Here are some points, one per row:
[-33.  -6. -17. -23.   0. -27. -33.  18. -21.  45.  50.   6.  11. -49.   8.
   2. -42.   5.  23.  -8. -56. -13.  -2.  14.]
[ 15. -33.   9.   5.  -6.  -2.  13. -14.  25. -36.  71.  87.  -6. -23. -16.
 -34. -24.   5.  36. -48.  57.   7.  28.  -5.]
[ 53.  -8.  16.  11. -16.  15. -28.  34. -35. -17.  21. -77. -44. -21.  57.
  16. -10. -16. -24. -45.  15. -25.   7. -15.]
[  36.  -40.  -13.   61.   10.  -53.   50.  -32.   -5.   72.  -44.  -18.   19.
    5.  -25.   -4.  -11. -102.   10.   17.   27.  -22.   11.   79.]
[-36. -15. -23. -25.   2.  29.   1. -63.  18.  50.   4. -48. -25.  48.  58.
  35.   8.   4. -96. -20.  -6.  -9.  15. -48.]
[ 54.  21. -25.  49.  89.  66.  -3.  59. -26.  -4.  12.  22. -50.  28. -75.
   5.  10.  50. -35.   5.  46.  24. -54.  52.]
[  5.  82.   0.  35.  94.  55.  21.  50.  -3.  67. -26.  48. -51.   7. -34.
 -70.  29.  18.  10.  25.  52.  11. -38. -47.]
[-41.  -3.  41. -30. -33.  19.  -8.  -8.   4. -13.  29.  11.  26.  15. -32.
  -1. 102.   5. -65. -93. -28.   4.  27.   5.]
[ 11. -16. -11. -33. -31. -53.  -9.  61. -31.   1.  43.   9.  42.  -2. -43.
 -22.  -6.   1. -12. -53. -59.  35.  34.  41.]
[-19. -13.  18. -20.  10. -31. -27.  35.  -9.  -3.  -9.  35. -52. -28. -14.
 -35.  27.   0.  24.   0. -68.  26.  -3.  21.]
[ 22.  -7.  25.  22.  -8.  41. -26. -17. -10.  -7. -29.   5.  28.  14. -29.
   5. -44.  -5. -57.   9. -70. -18. -38.  -3.]
[ -5.  20.  15.  35.  36.  33.  33.  80. -18.  49. -13. -37. -45.  13. -55.
  14. -15.  42.  26.  37.  12. -49. -50. -13.]
[-47.  47.  30. -16.  11. -46.  37. -69.  49. -12.  51.  -1.  16. -17.  30.
   9.   2.   4.  22.  18.  35.  22. -46.  49.]
[-33. -49.  -8. -59.  -4. -25. -15.  25. -32.  19.  -3.   2. -23. -39.   2.
  -2.  35.  12.  -4. -25. -12.  -1.  40.  14.]
[-43. -74. -46. -60.  17. -24. -23. -53.   0.  12.  63. -19. -16.  19.  26.
  14.  47.  23.  22.  22. -10.  70.  -1. -13.]
[  7. -24. -12.  30. -54.  17.  17.  15.  18. -18. -18.  28.   7.  19.  13.
  -4.   6.  29. -13.  13.  50.   9.   9.  -7.]
[-39.  85.  26. -47. -10. -16.  10. -20.  13.  -7.  76.  34. -17.  16. -30.
 -12.  -1.  -6.  19.  11. -54.  20.   3.  21.]
[ 26.  55.  21.   7.  37.  29.  16.  61.  43. -34. -14.  41.   8.  25. -33.
  34. -18. -22.  -8. -38.   1.  43.   8.  65.]
[-28. -14.  15.  53. -21.  31.   4. -34.  17.  39. -49.  13.  18. -11.  30.
 -29.  -2.  82. -32.  44. -15.   0.  -8. -22.]
[ 24.  47.   6. -11. -21. -51. -23.  85.   2.  37.  30. -27.  21. -20.  11.
 -23.  54. -16.   2. -49. -30. -61.  20.  14.]
[-62.  15. -23.   6. -21.  55. -27. -18.  -1.  32.  34. -53.  12. -44.  20.
  23.  24. -34. -18.  -7. -24. -21.  11. -14.]
[ 30.  23.   5.  10.  -5.  20.   7.  40. -40.  30.  61.  47.  42.  -3.   4.
  -8.  29. -14.  16. -30.   5. -12.  22.  11.]
[-35.   4. -25. -48. -68. -30. -43. -40. -15. -20.  15.  32.  12.  43.   6.
  14. -15.  62.  72.  27.  34.  -7.  13.  24.]
[   8.   33.  -56.   46.   51.   26.   48.   -2.  -93.   -6.   47.  -56. -107.
   35.  -11.  -65.   39.    5.  -10.   28.  -18.   64.  -12.  -16.]
[-53. -38.   1. -24. -35.  34.   7.   7.  15.   5.  12.  23.  -5. -66.   5.
 -10.  12.   0.  27.  38.  -7. -22.  19. -19.]
[-44. -29. -62. -42.  -6. -10. -17. -10. -21.  25.  25.  20. -26. -19.  36.
  23.  33.  -9. -42.  22. -45.  -2.  -6.  -9.]
[-20. -13.  15.   4. -50. -18. -24.  33.  -1.  -6. -15.  13.  -2.  10.  32.
  41.  -9. -42. -39.  52. -28.  19. -73.  10.]
[-20.  47.  -1. -27. -27. -35. -49. -18. -17.  -5.  93. -12.  32.  20. -10.
 -26.  43. -19. 113.  -1.  25.   6. -28. -35.]
[ -2.  20. -34.  30.  10.  24. -21.   5.  38. -68. -51.  -8.  90.  60.  -5.
  16. -12. -32.  28.  42. -19. -18.  11. -25.]
[-38. -31.   9. -23.  -5.   2.  13.  16.  10.  -5. -31. -34. -19. -41.   4.
 -25.  -4.  18. -17. -53. -39.  15.   0.  -4.]
[ 59.  14.  -5. -29.  13. -96.  79. -11.  57.   9.  45. -35.  21. -43.  44.
 -25.  27. -59.  19.  -8.  24. -41.   2.  65.]
[-62. -40. -15.  24.  32.   3. -47. -29.  19.   4. -12. -56.   8.   1.  29.
  15. -24. -10.  -3.  85. -11. -20.   2. -35.]
[ 61.  61. -33.  45.  53.  36.  17. -29. -32.  38. -15.   0. -56.   4. -69.
 -54. -42.  15.   6.  82. -20.  51. -55. -18.]
[ 10. -19.  -2. -12. -45. -16.  17.   7.  -6.  25. -44. -53. -25.  18. -10.
  19.  -4.  55.  35. -34. -43.   9.  72. -30.]
[ 11.   3.  67. -69.  18.   7.  13.  36.  24.   3.   2.  34.   2.  -1.  13.
  12.   9. -24. -29. -12. -38.  18. -81.  28.]
[  68.   44.  -28.   58.   -6.  -31.   65.  -19.  -23.   18.    1.   -7. -110.
   38.   -1.   21.   24.   60.   -5.    9.  -12.   45.  -37.   13.]
[ 31.   5.   1. -33. -55.  14.  32.  -8. -28. -19.  -1.  -6.   9.   0.  10.
  45. -31.  36.  10.   9.  55. -23.  35. -13.]
[ -9.  -8.   8.  48.  23.  -6.  23.  -7.  22. -56. -29.   5.  61.   2. -32.
   0. -19.   0.  16.   7.  45. -55.   1.  16.]
[ 27. -12.  30.  21.   2.  26. -44.  89. -29.   7.  -2.   9. -27. -26.  31.
   9.   0. -24. -32. -60.  44.  24.  64.  20.]
[-36. -12.  -7. -16. -33.  12. -20. -55.  10. -22. -41.   1.  18.  43.   0.
 -56. -24. -28. -25. -23.  23.  45. -59.   4.]
[ 25.   2. -38. -36.  -2. -36. -18.   5. -81.  16.   7. -44.  19.  13. 119.
  13.  20.   9. -24. -37. -32.  41.   3.  31.]
[ -3. -68. -67. -67.  -3. -10.  16. -13.  25.  -6.  19.  42. -42. -27.  26.
  16.  57. -35. -16. -53. -53. -20.   1. -37.]
[ -8.  27.   7.  18. -23.  -5.  -1. -24. -10.  61. -20.  -2.  -6. -14.  40.
  -5. -35.  -5.  26.  78.  33.  26.  -5. -19.]
[-29. -23.  36.   9.  -2.  21.  14.  28. -37. -29.  36.  -8.   6.  25.   5.
 -17. -14.  -7.  26.  21. -44.  -8.  17. -27.]
[  2.   4. -32.  11.  15.  22.  18.   2.  54. -17.   3.  23.  21.  37.  30.
  25.  -5.  20.  12.  24. -15.  -6.  42. -74.]
[-13.   0.  -6. -11.  -2. -56. -49.  -3. -19.  17.   3.  28. -77. -26.  41.
  11.  11. -20.  20. -26. -24.  24.  34.  12.]
[ 19.  26.  29. -32. -42.   8. -50. -60. -14.  36. -23.  -2. -16. -11.  32.
  53.   1.   3.  16. -48.  -2.  10.  52.  17.]
[ 56.   8.   5.   0.  53.  30.  -1.  26. -65.  -1.  28.   3. -14. -12. -59.
  -2.  58.  41.   8.  12. -59. -51.   0.  28.]
[-52. -50.  12.  48.  29. -11.  17.   7.  29. -16. -26.  39.  12. -16.  -8.
 -44.   3.  15.  13.  41.  43.  29.  56.  21.]
[ 46.  -6.  -6.  46. -15.  39.  43. -98. -13.   3.   5. -10.  28. -54.  36.
 -30. -34. -21.  25.  22.  55. -42.   1. -52.]
[-19.  22.  -1.  26.  18.   6.  51.  38.  23.  33. -82. -16.  25.  45.  16.
 -17. -13. -23.  -2.  15.  24. -24.   8. -15.]
[-38.  10. -27.   5.  -6. -27.  38. -21.   1. -33. -34.   7.   3. -40.  -4.
  21.  19. -16.  27. -19.  31. -32.  45.   0.]
[ 28.  11.  -2.   9.  -5.  -7.  78. -60.  71. -55. -70.   1.  45. -33. -27.
  53. -30.  50. -27. -15.   4.  45. -12. -20.]
[  5. -40.  31. -18.  -1.  24.   8.  47.  22.  -3. -29.  32. -31.  22.   6.
  10. -47. -33.   3.  38.  27.  25.  20. -11.]
[ 12.  -1. -52. -61.  -3.  -3. -15. -24.  42.  -4. -32. -64. -30.  39. -13.
  20. -18. -40. -54.  32.   6.  67.  18. -24.]
[ 66. -45. -35.  19.   2.  18. -27.  -3. -12.  11. -13.  32.  24.  -4.  35.
  -8.   2. -40.  10. -14. -54. -27.   5.  19.]
[ 12.  19.  22.   4.  40.  33. -12.  56.  36. -21.  30.  48.  33.  -9. -10.
   7.  11. -42.  -2. -39.  16. -12.  52.  23.]
[ 24. -10.  35. -22. -24. -23. -44. -37.  17.  -4.  58. -18. -33.   4. -19.
  28.  16.  14.  22. -10.  17. -10. -37.  15.]
[ 23.  -4.  66.  72. -20. -38.  90.  -9.  30.  40. -18. -34.   0.  24.  41.
 -38. -26. -75. -32.  -7.  46. -55.  13.  43.]
[  9.  30. -11. -52. -28.  16. -45.   7.  61.  -1. -61. -40.  41.  37. -21.
 -31. -60.  89. -20.  19.  17.  -2.  -4. -21.]
[ 29.  -6.  -1.  -9.  26. -25.   7.  -1.  66. -42. -15.   8.  29.  13.  -3.
  15.  -7. -10. -36. -40.  45.  36.  55. -13.]
[  5.  14.   1. -23.  18.  -4.   8. -26.  30.  -5. -29.  54.  17.  56. -41.
 -23. -50.  23.  -2. -35.  -5.  16.  -8.  11.]
[-19.   4.  -9.   9.  29. -23. -21.  14. -26. -26. -37.  -8.  -6.   3. -27.
 -30. -11.  17. -17. -52. -35. -25. -47.   5.]
[ 64. -12.   6. -33. -48.  -8.  10. -14. -36.   2.  55.   3.  33.  13.   0.
  10.  38.  26.  37. -18. -20. -35.  10. -17.]
[ 18.   7.  24.  18.   8. -19.  -2.  10.   0. -40.   5.   2.   0.  38. -30.
 -13. -83.  13.   6. -23.  55. -27. -13. -12.]
[ 26. -34.   9. -24. -14.  23.  17.  24.   9. -25. -16.   7.  26.  16. -16.
  16.  47. -16. -46.   7. -32. -23.  19. -22.]
[ -6. -56.   2.  23.   7.  -6.  26.  16. -29.  29.  28.  35. -26. -32. -62.
  39.  14.  24.  -2.  37.  14. -43. -26.   2.]
[-34. -13.  38. -38.  25. -16. -18.  -3. -36. -50.  40. -26.  18.  61. -14.
 -11. -29.  -4. -14.  94.   3.  -5.   8.   7.]
[-24.  -8.  28. -31. -12.   1.  -6.  27.  29. -24.   9.  27. -15.   6.  18.
  11. -31.  10.  38. -16.  54. -51.   5.  14.]
[-64. -19.  38. -22.  15. -24. -49. -60.  15.  28. -52.  -8.  28. -34.  63.
 -26.  42.  -8.  -7. -27.   8.  14. -52.  -9.]
[-27.  -2.  45.  24.   3.   3. -53.  -1.  23. -16. -10.   3.   7. -66. -10.
  21.  -7. -39. -47. -30. -17. -38. -27.   3.]
These points spread out most along one direction. Take the direction at right angles to it along which they spread out most. Go by this last direction. How far along it is each point below, from 0 to 99? 50 is the average, and the first point above lies past it. One standard deviation of the points above along it is 16.
[ 21. -23. -30. -83. -79. -31. -39.  21.   5. -39. -34.  35.  23. -46. -88.
   9.   6.  14. -63. -34. -59. -21. -47. -62.] 51
[ 42.  61. -77.  45.  52.  28.  29.  19. -61.  -8.   5. -42. -65. -48.  14.
 -24.  -5.  36.   8.  60. -15.  57. -20. -22.] 80
[ 33.  23.  16.  89.  53.  28. -29. -22.  41.   8. -57.  31.  40.  15.  48.
  -1. -70.  16.   6.  49.  58.  31.  24.   7.] 23
[-22.  31. -30. -46. -49. -28.  34.  13.  17.  28.  11.  26.  11.  15.  -2.
  72. -10.  15.  19.   0.  15. -16.  42.  56.] 44
[ 27.  36. -25. -45.  44. -45. -22. -14. -12.  49. -15. -17.  10.   8.  22.
 -30.  23. -31. -15.  -1. -29.  48. -21. -48.] 59
[-45. -39.  -1.  10. -32.  25.   8.  15.  44.   8. -58. -20.  10. -16.  -6.
   6.  46.  68.   0. -12.  15.  48.   0.  -9.] 39
[ 31.   1.  -6.   5. -40. 112.  -7. -20.  28. -20.   3. -26.  75.   2. -37.
  14.   2. -50.  30. -31.  -1.   2. -18.  14.] 37
[  8.   5.  72.  -4.  18.   8. -18.   4.  -2. -15.   5.  47.  40.  -5. -23.
   1. -26.   0. -26.  19. -15.  10. -14.  -3.] 47
[ -3. -11.  14.  20.  12.  11.   4. -19.  22. -41.  19. -27.  52. -26. -32.
  31.  12.   9.  39. -10.  54. -37. -27.   2.] 36
[  4. -17.   9.  78.   7. -16. -16.  39. -41. -10.  52.  -3. -54.  31. -48.
   4.  -4. -11.  16.  44.  56. -38.  11. -38.] 64
[-45.  19. -23.  30.  33.   7.  33. -47.  17. -13. -31. -24.   4. -26.   7.
 -18. -96.   5.  45.  30.  50.  18. -39.  15.] 27
[ -3. -16.  43.  42.   1. -63. -35.   5. -48. -10. -31. -26.   8.  20.   5.
  14.   6.  -1. -27. -45. -68. -25.  -5.  10.] 56
[-43. -10.  16.  19. -19.  26. -25. -56. -17. -35.  31.  -9.   1. -49.  16.
  -4.  29. -56.  40. -46.  -9. -32.  43.   4.] 45
[  5.  36. -38.  26.  13.   9.  17.  16. -87.   8.   0. -33. -73.  26.  36.
 -13.  43.  -1.  15.  50.   2.  12. -27.  20.] 78
